In the rows, zero is written as 128.
Each path is a new rotation, seen through one point. The rows after it are directions, each followed by how far the rotation turns it, in degrees per step (0 if it stays put).
Each turn is a multiple of 5 degrees from 10 to 175, or 0.
Each row of a path follows its step; steps can be skipped.
path 1
step 0: [138 122 125 117 124 145 138 136 131 129 126 128 123 122 123 119 134 120
 123 141 128 115 124 128 125 115 121 135 142 131 122 129 121 121 129 128
 141 144 138 129 124 135 120 131 117 136 137 139 128 132 121 138 142 108
 128 126 125 124 116 124 117 130 133 139 118 115]
step 1: [136 132 117 115 136 126 125 136 116 125 132 130 128 116 136 140 136 126
 120 137 128 121 121 122 135 111 131 126 133 133 117 123 135 130 122 118
 118 135 114 138 136 132 126 139 108 145 136 135 120 133 137 137 122 123
 125 125 125 123 127 136 141 123 119 115 115 132]
step 2: [135 125 128 127 120 124 144 126 143 117 128 129 109 125 135 139 117 117
 123 137 123 135 131 126 128 125 140 123 132 145 123 111 136 117 125 125
 140 144 127 116 131 118 133 125 115 120 130 134 128 129 127 135 122 127
 136 127 124 123 117 132 131 106 126 127 123 121]
step 4: [115 126 124 123 113 135 136 136 143 110 127 145 128 124 121 130 135 137
 130 127 127 126 125 122 129 110 134 129 138 131 118 127 120 129 129 135
 131 128 127 116 120 117 123 136 112 140 133 121 140 131 123 138 131 126
 106 134 126 122 119 123 126 125 131 123 115 122]
step 6: [128 117 116 115 126 135 137 144 125 125 122 130 124 119 129 119 126 123
 114 121 128 120 125 117 125 122 137 129 140 134 128 118 135 129 131 132
 147 149 131 135 125 126 121 120 110 143 136 149 129 131 126 121 119 124
 133 121 120 127 117 129 129 127 121 134 129 128]
step 8: [123 118 131 126 121 124 132 120 126 114 131 127 121 123 123 144 135 116
 132 126 128 138 147 121 135 126 122 138 128 144 128 118 126 124 131 122
 134 139 111 126 129 117 127 120 105 131 135 131 127 123 126 140 125 122
 120 133 125 124 113 114 133 113 126 122 118 128]
step 10: [115 124 123 132 120 139 122 143 138 117 128 146 135 126 124 139 119 125
 124 131 123 123 133 113 134 109 120 130 128 124 111 124 114 126 133 137
 138 133 125 138 123 124 117 124 118 134 135 129 133 144 121 126 123 135
 126 131 114 125 123 133 137 125 135 141 121 121]
step 15: [112 129 124 130 117 133 134 124 139 117 136 136 127 129 119 143 133 134
 126 137 122 114 131 124 122 128 135 118 145 141 109 121 121 126 113 136
 125 131 129 123 130 136 131 119 121 126 133 137 145 123 125 134 123 124
 128 137 130 122 115 130 126 125 121 130 109 118]
step 16: [131 124 128 126 121 139 133 125 148 112 124 143 134 123 136 132 128 122
 126 124 131 123 122 124 137 118 121 136 139 124 117 132 118 123 114 126
 134 142 133 137 124 119 111 144 112 138 139 137 130 137 126 135 137 125
 133 133 120 118 137 128 137 139 133 131 124 133]
Speeds:
[131 129 125 128 122 127 125 133 130 128 130 129 127 128 132 130 124 130
 126 127 129 130 127 127 130 132 130 129 128 129 131 128 128 126 127 127
 131 129 130 130 129 127 127 127 129 128 128 128 129 128 130 125 126 129
 132 128 125 128 134 128 127 126 128 130 131 128]  100
[128 127 129 129 124 131 125 129 126 126 127 130 128 127 127 126 130 129
 127 128 131 131 128 130 128 129 128 128 130 130 129 131 128 129 127 126
 124 126 126 129 125 129 127 133 123 125 130 126 125 126 126 128 131 123
 129 127 127 130 129 125 129 127 128 126 129 126]  90
[130 125 130 127 130 130 127 128 128 131 131 128 125 131 128 130 128 129
 125 128 126 126 126 129 128 127 130 127 123 126 128 133 129 128 129 125
 128 128 130 129 126 128 131 128 126 132 131 132 128 126 125 128 127 126
 129 125 126 127 126 130 128 128 130 127 130 131]  65
[128 129 127 130 125 129 126 124 128 125 128 130 130 129 124 130 129 130
 124 131 127 129 128 126 127 127 130 133 126 126 133 128 127 129 126 127
 128 128 127 126 125 130 127 129 131 124 128 130 130 130 125 127 126 130
 126 127 129 123 128 129 126 129 128 125 126 128]  65
[128 128 128 126 127 126 127 129 126 130 126 123 126 128 128 127 127 129
 131 133 129 129 129 129 126 127 130 132 128 127 131 130 130 129 128 126
 129 129 128 128 131 131 128 128 127 128 130 133 126 128 134 125 129 127
 126 129 127 130 126 128 131 128 130 127 125 125]  60
[125 127 127 127 131 127 129 127 132 126 126 129 129 127 127 125 126 126
 127 125 127 132 128 124 130 125 129 130 129 130 132 128 128 124 131 128
 127 128 129 131 129 125 128 130 128 127 128 130 127 129 127 128 129 127
 127 127 128 128 127 125 129 126 134 131 129 130]  175
[129 128 134 130 126 127 131 125 129 127 128 126 127 124 127 124 128 128
 129 128 130 128 127 131 130 129 131 128 127 131 126 127 127 130 126 128
 129 130 130 135 127 129 126 126 129 128 128 129 128 128 125 123 124 128
 130 128 130 127 128 128 129 128 129 127 129 127]  110
path 2
step 0: [128 115 133 111 114 150 121 130 124 125 126 121 136 134 129 130 128 124
 140 133 107 129 122 132 139 119 122 139 131 141 145 129 137 139 144 133
 127 125 140 122 127 120 123 122 128 137 120 124 131 133 137 137 145 119
 130 120 130 129 121 130 119 127 118 123 140 122]
step 1: [135 109 134 148 140 119 118 130 124 134 132 124 139 142 139 134 138 122
 126 134 130 127 128 119 143 126 120 131 119 130 124 123 140 144 134 127
 132 142 124 132 117 116 122 125 147 132 131 125 137 137 117 127 134 135
 128 115 123 133 138 118 136 128 128 123 141 136]
step 3: [126 121 126 135 124 120 135 115 133 122 137 129 123 139 118 125 120 134
 123 134 131 131 110 140 123 128 129 137 130 117 139 118 110 131 136 133
 123 121 123 134 119 121 119 127 129 112 129 139 143 127 133 135 132 134
 123 141 117 127 135 128 106 117 118 117 146 132]
step 6: [134 129 119 137 123 135 133 129 120 122 133 139 124 150  98 139 145 127
 125 129 127 127 132 139 133 126 112 131 130 147 115 131 131 128 119 127
 136 131 124 126 135 122 140 137 118 127 129 134 139 133 115 131 137 119
 129 140 137 131 133 130 124 119 128 127 124 139]
step 7: [119 144 141 134 130 133 121 117 140 137 129 135 119 129 122 141 134 116
 126 120 136 144 135 131 124 128 123 132 136 148 116 136 129 140 138 126
 143 133 134 130 125 134 119 125 138 126 115 140 127 105 135 136 135 129
 127 119 125 117 131 130 113 124 128 130 129 128]
step 10: [131 141 123 135 122 130 115 138 128 123 130 116 137 136 119 131 131 129
 134 123 128 135 112 115 132 128 137 133 132 133 127 109 137 124 150 116
 127 116 133 120 133 131 135 126 141 133 134 131 129 124 123 116 124 132
 130 122 145 134 125 135 110 131 121 106 130 138]
step 14: [137 135 135 133 114 134 137 117 133 137 137 120 128 134 119 130 114 125
 141 135 118 126 133 133 140 124 126 134 112 114 127 122 108 131 131 113
 140 135 136 127 130 133 132 134 144 123 114 134 126 123 108 130 131 129
 126 141 136 136 124 128 126 129 115 140 131 118]
step 15: [124 126 141 130 139 142 149 125 140 138 134 142 139 126 121 120 125 132
 121 136 125 136 117 136 131 126 121 147 130 132 122 130 134 120 132 138
 127 129 136 125 121 116 132 125 123 129 124 113 122 114 111 120 143 126
 119 113 147 134 129 133 133 135 122 122 132 125]
step 16: [131 120 135 131 124 128 123 132 125 122 138 132 156 131 109 130 130 125
 118 121 117 133 141 126 123 131 114 146 136 134 125 127 128 137 117 106
 131 124 121 118 121 132 116 128 125 127 119 118 130 144 136 125 143 134
 131 119 130 113 127 126 129 132 121 129 135 122]
Speeds:
[125 125 131 127 128 128 128 130 125 130 124 129 129 130 127 126 127 132
 127 128 130 126 131 128 130 130 126 127 128 132 129 127 130 125 127 132
 128 125 130 131 131 131 131 128 126 129 131 127 128 125 127 126 131 128
 128 129 127 129 131 127 127 129 126 130 127 128]  160
[133 130 126 127 131 124 128 131 127 128 129 126 128 129 131 127 129 131
 132 129 129 127 126 126 131 126 129 129 127 127 130 129 126 130 127 130
 125 126 133 131 125 129 128 128 129 130 123 126 129 127 129 125 130 127
 129 130 128 127 128 126 129 125 128 127 131 131]  35
[127 129 128 126 131 130 127 129 130 128 130 127 129 128 125 127 128 130
 132 125 124 132 129 128 126 125 128 130 130 125 130 127 129 128 125 131
 128 130 128 130 126 129 130 129 132 125 132 131 128 127 126 128 129 128
 126 130 129 126 132 127 127 127 132 127 125 127]  90
[130 125 129 126 129 128 129 129 129 124 132 130 132 128 129 126 129 130
 131 128 127 125 131 130 129 127 131 128 132 129 128 128 129 127 134 124
 126 129 132 126 127 129 128 129 126 127 129 128 127 128 124 127 127 126
 131 126 128 130 129 131 130 127 126 126 126 127]  70
path 3
step 0: [124 115 134 127 133 128 135 139 131 143 131 116 116 129 132 127 129 129
 136 132 129 125 110 124 124 131 119 129 137 128 124 131 114 123 122 121
 125 120 135 139 126 110 126 128 131 107 142 134 127 126 121 131 115 129
 130 122 124 119 141 125 124 117 130 125 125 126]
step 1: [139 126 136 126 123 124 137 139 122 122 139 118 127 119 128 129 115 130
 116 125 130 128 116 132 115 117 123 122 123 123 138 118 126 129 129 126
 124 136 139 137 126 129 121 133 121 137 139 113 135 139 135 129 115 137
 123 116 121 127 127 119 144 127 117 134 130 134]
step 2: [148 121 125 124 132 119 137 127 133 136 145 128 127 134 124 134 118 126
 131 134 128 133 139 134 125 128 137 127 109 132 132 121 135 133 134 125
 139 136 122 151 126 114 117 121 132 123 121 136 120 137 125 134 132 136
 128 129 130 118 124 132 120 129 121 135 128 123]
step 5: [137 126 132 121 125 125 141 149 136 127 131 117 122 125 124 134 131 125
 124 131 139 113 124 128 120 127 125 129 121 138 139 128 141 121 131 130
 134 126 123 140 127 119 131 128 117 116 134 128 114 140 128 144 132 129
 131 121 135 128 136 130 140 113 117 121 127 131]
step 9: [143 133 128 131 131 114 139 130 127 130 128 119 136 118 134 138 133 131
 112 135 117 136 129 130 123 124 120 130 118 119 138 120 134 124 130 134
 133 136 127 140 140 133 127 111 114 125 148 136 122 123 125 134 131 130
 125 115 126 135 132 129 129 124 135 127 139 133]
step 10: [140 117 121 121 129 141 123 128 147 127 140 122 134 136 123 122 126 124
 112 126 134 119 127 127 124 130 132 143 107 133 130 116 137 139 125 126
 132 141 121 130 125 121 133 127 122 126 125 124 121 114 122 132 125 117
 130 127 141 135 137 129 131 126 125 136 127 125]
step 12: [130 132 134 132 141 136 134 127 127 129 119 115 130 110 133 123 130 120
 125 117 127 134 119 125 124 134 134 121 122 133 131 131 124 116 129 125
 110 128 123 141 128 115 132 115 121 123 138 134 129 124 138 130 118 130
 120 116 127 145 138 130 122 113 124 124 127 125]
step 14: [139 119 109 126 127 135 122 123 128 147 138 139 130 124 137 133 133 128
 112 135 134 131 129 131 133 125 131 128 126 122 141 133 128 134 132 129
 137 133 127 143 131 127 129 120 133 122 137 120 126 127 112 131 119 134
 122 116 137 136 127 123 119 132 118 142 137 123]
step 16: [125 137 122 119 137 114 137 139 121 131 133 128 132 114 141 131 126 118
 136 115 132 125 131 127 117 127 141 122 120 121 136 128 125 120 128 117
 127 131 134 123 116 122 145 125 126 133 138 140 135 119 120 143 130 128
 129 114 121 125 132 127 126 124 131 136 121 136]
Speeds:
[128 126 125 125 128 128 128 134 128 129 125 132 130 128 127 132 127 130
 130 128 134 129 129 128 128 129 130 127 130 131 129 131 129 128 130 131
 130 126 128 127 129 126 126 126 128 126 127 129 128 128 129 132 129 130
 126 130 132 124 126 125 126 129 128 130 126 128]  125
[125 133 128 126 130 128 130 127 125 128 124 129 126 131 127 127 126 128
 131 126 127 130 128 129 127 130 127 126 127 130 124 131 126 128 130 132
 126 129 129 129 126 124 129 128 130 131 130 130 129 123 125 130 129 129
 127 129 129 130 129 132 128 127 127 128 129 131]  85
[128 129 130 128 128 128 129 127 124 128 125 126 133 126 125 126 127 131
 126 125 124 130 126 127 129 125 129 126 128 128 130 128 129 133 123 132
 129 132 129 129 128 127 127 126 129 128 128 128 128 127 133 128 125 128
 128 130 130 130 128 125 128 128 128 127 126 128]  130
[124 128 131 129 126 124 127 129 128 131 129 130 126 132 125 129 129 130
 127 130 130 129 124 126 129 130 129 130 126 126 132 127 128 126 128 128
 129 128 132 130 129 128 127 128 128 128 127 126 130 126 130 127 133 127
 124 126 129 132 126 127 128 123 129 128 126 130]  85
[128 130 126 131 128 128 131 122 128 129 127 127 130 131 128 128 128 129
 128 129 131 130 128 131 130 126 127 125 126 129 129 126 126 126 132 130
 129 131 128 126 127 127 126 129 126 128 128 127 128 130 127 126 128 131
 124 128 127 127 126 127 126 128 126 127 128 121]  65
path 4
step 0: [117 138 137 131 119 111 127 131 148 146 143 120 123 133 122 132 134 134
 123 126 122 127 134 117 125 130 126 134 140 107 127 125 125 123 136 125
 127 120 132 131 116 123 133 124 132 134 117 132 134 121 134 130 136 122
 138 118 130 122 143 120 119 133 126 124 118 134]
step 1: [134 135 138 125 130 126 125 118 129 135 118 117 127 118 131 132 140 134
 132 128 124 123 124 123 132 129 130 132 155 132 133 125 132 127 133 121
 134 124 121 123 136 127 147 134 114 134 135 124 127 136 106 135 149 123
 134 122 122 129 136 135 116 124 120 128 128 117]
step 2: [123 141 127 131 121 123 130 133 140 144 123 149 104 118 136 119 131 110
 127 140 125 129 115 122 134 128 127 128 130 134 132 125 138 133 126 129
 139 125 131 131 140 133 133 124 113 127 134 130 127 120 118 124 123 135
 128 133 121 123 125 141 124 139 126 123 131 136]
step 8: [114 130 135 112 133 119 128 140 121 122 130 115 130 120 115 123 123 121
 130 121 124 127 136 118 127 104 131 139 120 126 127 128 119 129 132 139
 126 126 130 128 125 131 135 120 125 123 122 124 143 142 125 136 145 122
 125 119 130 125 137 129 143 129 138 129 115 127]
step 11: [127 134 106 139 129 135 122 131 120 133 147 139 134 132 119 125 139 127
 137 127 136 145 124 119 127 133 133 138 129 124 121 123 127 130 119 148
 113 122 117 121 136 127 123 125 119 130 136 124 121 140 115 131 122 123
 131 123 138 127 133 130 134 129 139 130 129 129]
step 13: [120 135 130 127 130 126 122 131 136 135 144 125 138 127 129 134 114 130
 125 128 131 133 129 133 124 128 129 141 136 120 110 133 135 136 137 127
 138 143 134 130 119 128 137 122 127 121 132 140 135 137 123 130 131 122
 139 106 123 134 140 136 122 119 109 120 117 122]
step 14: [126 132 112 135 130 137 121 124 117 137 121 123 123 116 112 134 133 135
 126 121 123 135 117 135 136 134 130 123 131 138 130 134 136 134 130 121
 149 129 132 128 130 128 141 127 120 142 126 126 109 119 114 131 128 140
 141 119 127 122 133 135 124 116 122 122 121 130]
step 15: [130 134 115 126 133 128 134 133 119 136 121 147 114 122 130 124 137 119
 127 133 119 123 137 120 128 124 132 139 122 138 120 123 143 132 122 136
 129 127 134 139 132 121 123 143 127 123 112 129 133 119 125 114 130 121
 140 116 120 116 119 135 129 121 135 114 121 131]
step 16: [132 120 135 130 127 118 126 132 129 131 136 126 129 127 120 122 132 128
 122 129 119 135 130 123 129 134 137 138 142 131 126 113 131 141 124 144
 133 120 137 129 124 114 129 123 135 135 114 116 130 131 141 128 118 122
 140 125 150 113 133 135 130 139 133 129 117 114]
Speeds:
[129 129 125 125 129 128 129 130 123 129 126 126 130 129 128 126 131 126
 127 127 128 131 128 128 128 129 128 125 129 127 125 130 128 128 128 128
 127 124 125 124 129 130 130 130 129 129 125 130 129 129 125 133 129 132
 129 127 124 126 132 126 129 127 127 130 131 128]  110
[128 130 132 127 129 129 128 126 126 125 128 130 129 128 127 124 129 127
 128 128 127 131 129 127 130 129 129 127 129 130 131 126 126 128 130 126
 127 125 126 129 131 129 127 122 129 126 128 131 125 125 129 124 127 125
 129 128 126 130 133 126 130 125 126 125 127 127]  0
